In the data rows, the value 500 means zero.
Some points:
[593 249 376 470 698 536 618 468 234 635 449 423 490 493 427 318 415 510
 478 465 637 373 453 461 545 484 363 464 421 738 405 561]
[688 499 491 532 574 371 451 509 527 899 522 606 612 546 575 567 361 537
 583 502 479 436 671 273 542 371 506 430 482 541 512 337]
[534 270 620 638 329 407 435 429 461 549 498 654 508 614 500 619 303 531
 382 424 492 379 671 573 673 538 741 415 371 495 491 509]
[604 691 516 378 563 322 470 415 478 582 156 305 551 293 554 663 591 577
 416 457 466 510 645 631 594 440 639 661 631 511 334 346]
[485 361 431 456 495 447 428 328 450 506 599 453 470 332 395 309 764 572
 202 364 626 732 392 453 296 497 606 488 298 494 548 571]
[492 540 546 353 524 727 491 605 230 494 656 596 704 477 403 532 669 509
 580 548 372 581 946 669 650 628 317 545 434 371 455 349]
[484 643 467 309 497 561 555 558 583 627 583 444 189 435 433 488 250 507
 463 541 422 773 505 435 528 532 462 466 215 586 635 486]
[551 466 493 600 449 543 649 659 632 281 427 524 428 571 465 331 599 522
 457 441 305 485 412 310 641 385 404 571 483 496 470 475]
[264 467 418 643 542 544 640 406 598 593 478 604 444 503 567 505 589 514
 490 240 585 233 516 677 368 337 497 592 459 335 615 484]
[605 596 439 544 325 343 513 764 485 531 456 572 553 530 340 230 607 447
 419 597 598 526 618 340 311 376 550 456 390 607 482 604]
[446 697 450 341 171 555 613 452 541 523 495 533 653 401 865 300 436 554
 409 357 592 481 673 527 345 544 367 558 426 516 204 668]
[470 373 437 728 409 401 552 372 650 572 364 616 443 329 596 440 504 627
 975 537 634 621 529 401 555 505 509 267 524 454 286 471]
[533 587 469 356 461 421 437 484 531 417 366 661 355 452 612 486 360 340
 433 422 688 615 544 521 430 414 611 480 593 524 547 456]
[404 446 469 522 599 578 565 725 522 569 434 478 632 518 422 360 384 258
 422 367 418 323 303 632 410 515 624 370 510 615 294 443]
[755 576 540 620 441 554 461 571 593 609 519 432 418 166 646 549 625 575
 639 556 472 253 455 619 484 600 597 364 571 611 614 538]
[586 505 454 456 345 799 487 297 544 259 423 490 597 688 383 477 593 624
 574 583 783 217 421 425 556 563 442 682 439 432 524 566]
[492 417 540 575 544 592 479 641 833 401 504 355 420 524 420 967 274 474
 543 476 366 538 598 472 000 367 411 644 566 445 452 591]
[415 583 650 431 651 442 566 412 709 342 487 569 572 394 448 522 368 155
 527 544 434 667 623 519 677 537 600 461 435 479 524 661]
[482 224 569 523 574 493 467 590 483 314 651 520 251 352 519 585 522 684
 512 587 572 445 620 645 721 364 566 666 579 786 414 621]
[478 603 414 477 412 509 627 483 240 522 424 348 470 465 425 532 480 546
 328 509 330 396 471 458 306 417 471 491 376 551 420 602]
[543 382 311 408 484 620 459 466 703 403 370 344 640 411 413 482 445 560
 432 432 531 570 578 223 671 407 384 309 592 503 602 311]
[463 620 838 528 393 757 196 626 436 509 411 402 614 434 477 524 358 562
 510 562 512 388 417 468 341 412 414 322 288 692 547 432]
[223 347 442 334 503 542 473 823 330 346 435 541 527 598 641 659 193 836
 417 569 385 283 632 479 670 457 580 380 595 367 413 490]
[539 365 436 459 310 513 535 438 384 384 662 595 446 418 501 725 632 354
 380 354 690 514 629 524 665 508 434 546 498 492 486 381]
[645 590 300 410 491 565 418 368 456 679 622 724 497 468 430 469 334 594
 488 484 488 448 502 596 320 532 699 350 575 397 435 610]
[466 519 405 468 690 484 485 356 517 488 459 487 600 444 568 481 528 693
 514 697 494 692 662 635 476 346 642 559 490 535 479 387]
[383 639 613 353 476 571 399 464 511 581 310 432 378 495 656 371 470 519
 527 779 600 557 482 610 411 442 483 320 564 527 636 700]
[358 434 532 458 622 718 472 578 685 600 532 356 394 642 384 272 345 436
 445 377 375 522 548 651 755 575 465 329 275 488 555 471]
[521 562 634 572 514 378 893 344 462 681 485 691 570 426 401 527 324 605
 442 515 640 623 423 566 415 505 457 707 749 532 622 657]
[456 444 792 359 460 573 543 431 618 413 580 649 491 461 730 563 452 424
 464 400 410 520 585 483 404 698 657 514 670 396 444 311]
[240 418 638 428 479 341 489 323 444 490 603 522 432 621 505 539 616 573
 725 437 486 621 495 255 627 232 558 450 569 451 482 537]
[619 693 729 478 513 430 534 536 619 581 432 627 468 601 497 483 740 576
 448 362 339 380 589 540 458 514 642 422 530 482 545 447]
[416 598 349 622 340 614 428 671 671 596 627 446 700 442 733 472 433 479
 650 376 423 691 318 623 403 559 404 638 495 668 459 511]
[468 613 441 496 622 352 496 605 472 519 116 567 352 425 341 587 647 624
 585 515 647 446 640 418 435 869 298 528 492 452 493 580]
[471 438 410 493 496 379 514 298 568 534 494 678 514 682 609 461 658 486
 539 402 414 535 675 448 441 603 554 524 493 496 484 561]
[620 574 630 398 542 389 538 736 444 359 645 555 402 578 412 511 546 462
 683 341 609 678 535 578 770 650 547 563 636 739 455 595]
[274 524 435 499 675 566 415 492 362 506 483 540 615 466 457 545 628 275
 603 363 777 599 533 492 439 253 624 565 536 285 462 628]
[424 292 535 530 406 417 456 381 206 522 459 377 433 681 719 587 435 358
 369 482 437 636 668 463 451 575 364 558 592 523 725 529]
[552 628 314 372 442 471 387 468 555 574 793 519 422 594 519 680 811 468
 441 492 491 437 632 388 596 166 445 496 613 724 623 687]
[457 663 437 577 405 464 625 319 324 506 476 540 588 558 412 762 398 352
 514 534 525 707 436 553 697 495 299 359 677 485 325 388]
[322 650 438 548 679 400 545 644 584 477 576 526 592 564 524 337 568 500
 437 737 483 415 327 687 479 439 381 589 561 525 625 379]
[570 540 422 424 610 573 538 529 353 602 492 684 539 347 629 450 368 511
 599 559 029 448 545 602 485 370 487 667 637 453 609 592]
[709 340 379 499 580 419 399 503 432 470 380 588 583 475 538 577 534 486
 491 613 481 565 304 410 475 518 639 756 035 499 439 490]
[498 390 481 431 048 212 422 477 636 591 505 269 550 627 411 388 607 544
 435 586 428 453 480 616 701 623 524 601 442 480 534 434]
[546 605 574 523 553 437 512 515 463 517 685 602 293 525 333 401 629 777
 600 473 578 622 466 589 292 525 415 468 398 351 395 538]
[504 731 409 579 347 312 512 604 282 331 506 576 505 646 505 488 582 540
 581 406 793 526 501 403 459 368 591 490 567 388 644 344]
[621 666 331 926 485 898 397 455 562 525 527 424 457 484 329 511 558 432
 417 547 338 548 539 312 679 611 688 502 508 368 493 545]
[600 433 441 508 432 699 999 568 560 517 552 221 583 629 449 549 553 615
 499 617 649 605 501 428 523 534 672 424 481 496 622 452]
[229 441 433 508 535 397 430 494 573 751 434 495 562 525 430 609 608 548
 575 432 530 429 294 544 444 539 567 624 283 578 667 451]
[173 560 418 674 653 416 507 489 467 519 537 161 328 445 420 511 520 550
 464 478 462 464 633 439 285 676 505 431 534 649 350 446]
[770 595 486 412 749 485 554 503 529 259 475 271 514 386 599 526 389 478
 540 134 438 344 296 491 620 454 492 434 333 545 569 434]
[461 576 314 343 590 547 527 605 609 553 631 374 144 544 801 441 433 331
 497 757 585 309 326 441 480 629 604 631 458 374 391 360]
[606 363 341 421 247 522 462 479 260 473 284 516 407 601 411 474 828 344
 544 551 398 750 255 361 356 700 542 530 692 544 580 366]
[468 461 560 536 547 400 464 403 451 333 744 345 767 303 401 412 362 414
 468 607 392 365 500 469 208 624 562 424 456 664 419 535]
[238 681 575 546 402 447 547 497 465 557 426 743 506 369 480 617 403 320
 458 635 589 342 602 290 780 523 551 588 409 561 631 559]
[377 602 435 552 517 548 368 395 494 298 437 512 583 824 539 494 572 560
 662 552 367 625 603 605 515 461 701 442 573 725 489 540]
[384 454 433 568 438 317 538 544 601 477 476 687 572 248 313 506 645 425
 501 704 396 320 455 653 502 513 471 479 564 482 513 565]
[615 439 497 414 245 458 501 587 522 568 658 516 404 543 296 600 477 417
 594 509 573 441 337 442 444 536 436 607 361 414 397 565]
[582 443 653 309 583 630 462 375 728 407 569 250 576 481 422 394 419 474
 438 474 450 377 610 370 588 553 482 601 692 427 541 424]
[646 479 433 629 522 627 456 360 456 503 353 553 327 668 524 492 658 267
 461 510 790 550 653 889 516 386 457 383 514 513 419 534]
[737 336 579 489 564 514 439 588 598 525 312 239 546 686 387 392 213 462
 584 497 479 541 527 624 534 519 475 633 519 370 727 591]
[511 456 524 674 545 477 450 553 220 365 680 555 578 448 658 594 397 558
 450 462 603 497 392 553 635 649 585 303 673 465 797 550]
[491 491 586 496 428 549 572 207 429 475 547 560 388 469 546 403 448 413
 656 528 434 327 356 472 428 538 260 388 328 624 613 309]
[502 424 526 474 429 558 409 636 478 593 578 413 409 369 265 253 246 457
 481 423 521 509 445 556 510 285 511 501 732 413 423 163]
[566 383 480 401 688 469 458 673 596 466 582 522 769 464 592 414 361 526
 698 581 566 474 696 521 284 534 507 496 481 455 606 448]
[560 497 364 491 508 341 461 572 408 435 562 285 412 404 534 365 454 396
 557 499 125 449 447 510 506 527 414 399 399 233 529 523]
[454 289 553 476 455 590 529 616 356 381 422 651 493 550 576 721 530 379
 438 399 457 660 342 476 599 491 603 274 544 456 380 848]
These points spread out most along one direction. Take the direction at right angles to it along which they spread out most. Go by this last direction. Where along it does each point below lie, from 0 to 99? The average is 50, and the first point in the table lies past the average. One standard deviation of the points above along it is 16.
[529 562 523 658 577 355 512 521 570 497 427 460 589 555 568 498 403 496
 500 306 355 349 600 588 569 505 234 418 586 485 556 674] 36
[443 391 590 683 324 757 417 474 424 473 386 511 398 313 523 392 653 640
 433 388 524 759 399 378 599 473 480 901 483 508 592 415] 62
[568 501 535 416 595 580 468 521 667 638 521 305 587 530 545 632 380 568
 345 622 433 538 177 574 846 452 338 447 495 476 245 519] 39
[659 527 740 884 602 373 463 467 428 436 627 558 461 693 729 467 396 361
 409 676 489 553 626 443 570 346 434 677 495 463 278 405] 35
[556 374 443 418 654 662 410 368 627 453 469 578 540 596 448 247 420 523
 404 568 531 398 335 187 582 565 414 637 812 484 562 624] 48
[457 600 406 610 635 474 428 480 445 614 514 752 452 609 362 582 559 629
 425 417 551 551 406 421 366 796 497 596 456 690 452 359] 70
[441 659 555 426 459 407 445 289 398 404 576 338 481 534 353 468 364 701
 573 458 481 510 252 518 608 561 533 631 423 287 405 581] 57
[575 434 506 414 469 503 457 413 522 379 509 519 529 494 388 624 528 438
 541 631 416 319 336 672 284 425 455 448 454 565 515 321] 62
[506 510 559 557 589 330 305 563 522 596 597 344 649 470 668 639 707 486
 416 552 807 565 553 481 551 627 470 434 570 354 536 672] 50
[488 481 948 417 680 593 604 656 409 732 504 424 585 543 562 471 907 471
 556 532 358 369 393 408 348 430 489 389 501 409 393 490] 59
[539 496 523 472 569 437 497 485 784 315 458 900 499 508 540 582 632 661
 257 587 576 702 449 548 410 480 302 246 421 405 566 403] 53
